array([[ -9.6,  21.2,   0.5,   0.1, -20.9, -54.0],
       [ 17.7,  18.3,  -0.7, -13.8, -28.5, -23.5]]) | 18.3

array([[-15.3, -33.2, -31.5,   5.1,  20.9,   4.7, -10.7],
       [ 36.8, -33.8,   5.3, -10.3,  18.4, -35.4,  27.8],
       [  8.3,   0.6,   7.6,  41.6, -21.0, -54.9,   7.5]]) | -33.8

array([[ 26.6,  41.9,  40.7, -25.8],
       [ -5.2, -48.9, -22.3, -36.5]]) | -48.9

array([[ -5.3,  21.3,  -3.4,  22.3, -39.2,  52.7],
       [ -9.1, -18.1, -13.2, -46.1, -30.2,   4.4]]) | -18.1

array([[  7.8,   5.0,  -4.2,  17.6,   6.5,  -1.0,  -4.3],
       [  9.2,   0.2,   4.0,  -9.7,  -2.9,   6.6, -41.5]]) | 0.2

array([[ 15.6,  27.7,  24.0,  -3.1, -17.5,  26.9, -20.3],
       [ -4.1,  42.3,  11.7, -13.5,   3.2,  -5.5,  -0.2]]) | 42.3

array([[ -2.6, -14.0,   1.0,  40.7],
       [-11.9,  27.5, -42.3,  -1.1],
       [ -5.8,   8.7,  -2.5, -10.4]]) | 27.5

array([[-11.8, -37.3, -33.2, -21.6],
       [-19.2,  42.7, -19.8, -14.7]]) | 42.7

array([[ 26.2,  13.2,  12.6, -12.8,   0.3,  11.4],
       [ 52.1,  26.4,  -5.9,  35.9,  41.0,  18.1],
       [ 14.0, -15.2,  19.7, -25.2, -16.9,  24.9]]) | 26.4

array([[-35.1,  23.0, -20.5, -17.3],
       [ 30.5, -57.7,  -0.8,   2.7]]) | -57.7
---
[[ 32.5  26.3  -5.7 -30.8]
 [ -9.6 -12.1  -0.1   5.9]
 [ 36.5   9.1  -3.4 -42.4]]
26.3

[ 42.8  52.0  20.6  17.6 -44.2]
52.0

[[-15.1   7.2  15.9 -14.4  -3.2  -4.4  18.2]
 [ 15.3   0.1  41.9  16.7   6.7   1.3 -47.0]]
7.2

[[ 0.2  1.2  0.7 50.0  3.3  1.1]
 [ 0.2  0.8 -1.4  4.5 -2.9  1.1]
 [49.5 -2.0 -2.6 20.2  5.5  0.4]]
1.2

[[ -1.0 -31.1 -55.9  -9.8 -10.6  -1.3  11.1]
 [  6.5  24.0 -32.2  14.1   4.0  13.1  -5.3]]
-31.1

[ 34.5  -7.7 -42.3  13.6 -12.2  50.2 -35.4]
-7.7

[[  0.8  24.5  18.1  46.8]
 [-20.7 -41.3 -41.4 -27.7]]
24.5

[ 26.7 -11.6  20.6  54.5  38.1  43.0]
-11.6

[ 32.1 -46.6  15.5  24.5  -3.4  -1.4  39.7]
-46.6

[[-31.5 -23.5 -28.1  44.2   6.4  20.3]
 [ 49.6 -46.6  55.8   5.5  -1.4 -35.8]]
-23.5
---
Input:
[[234 121 527 945]
 [297 416 212 285]]
Output: 945

Input: [501 600 540 846  26 592 614]
Output: 540

Input: [742 772 758 193 850 801 767]
Output: 758

Input:
[[462 197 264 350 199 542 445]
 [334 731 659 660 713 559 286]
 [334 698 655 660 787 506 399]]
Output: 655

Input:
[[6 2 5 6 4]
 [5 8 2 8 3]
 [2 5 6 6 6]]
Output: 2

Input:
[[7 8 8 6]
 [7 7 2 4]
 [6 8 6 2]]
Output: 4
---
(771, 237, -588, -316, -145): -588
(2, 7, 6, 4, 2, 9, 2): 6
(3, 6, 2, 7, 5, 3, 5): 2
(273, 571, 933, -868): 933
(719, 955, 443, 60, 834, 318): 443
(9131, 1730, 7307, 7482, 7272, 5027): 7307
(-277, 104, -596, 31, -129, 526): -596
(54, 780, 91, 310): 91
(108, 57, 160, 225): 160
---
1.03	1.74	-0.01	-1.25	-0.52 -> -0.52, 1.03

39.174	105.627	-95.658	-4.819	90.955 -> 90.955, 39.174

1.49	1.38	-0.66	-1.85	1.21	0.95
-0.74	-0.60	0.44	1.10	-0.70	0.24
0.44	0.62	-0.80	-1.29	0.43	1.16
-> 0.95, 0.44

14.40	9.62	-19.55	-1.70
-15.76	16.02	15.65	13.97
22.18	17.65	-22.62	-4.14
-> -1.70, 22.18

-1.043	-1.171	-1.176	0.009
0.926	1.847	0.559	-1.875
-> 0.009, 0.926

-132.206	105.017	-86.368	4.033	-79.736 -> -79.736, -132.206
---
[ 38.1 -41.1 -23.2  36.0  -9.4 -26.8  25.2] => 38.1, 25.2

[ 51.2 -19.2 -26.6 -23.6] => 51.2, -23.6

[-33.2  33.9  36.4 -51.5   8.8] => -33.2, 8.8

[-22.4   0.1 -56.6  22.5  14.7  -5.6] => -22.4, -5.6

[-30.5  23.6 -36.3  49.4  10.9  42.7  42.5] => -30.5, 42.5

[-31.7  -5.4  54.5  28.3 -27.3  43.3  32.1] => -31.7, 32.1

[[ 17.5 -41.1   7.6  26.2  37.4   4.7]
 [ 20.4 -12.6   3.7  -2.7  34.6 -18.3]] => 17.5, -18.3

[[ -1.8   4.4 -36.1  39.5  11.1  18.3]
 [ -2.7  -0.9 -47.9  23.2   6.4  10.4]
 [ -3.0   2.0 -41.5  28.3  11.0  16.2]] => -1.8, 16.2

[-14.3 -24.4  54.6  17.8 -12.2  53.6] => -14.3, 53.6
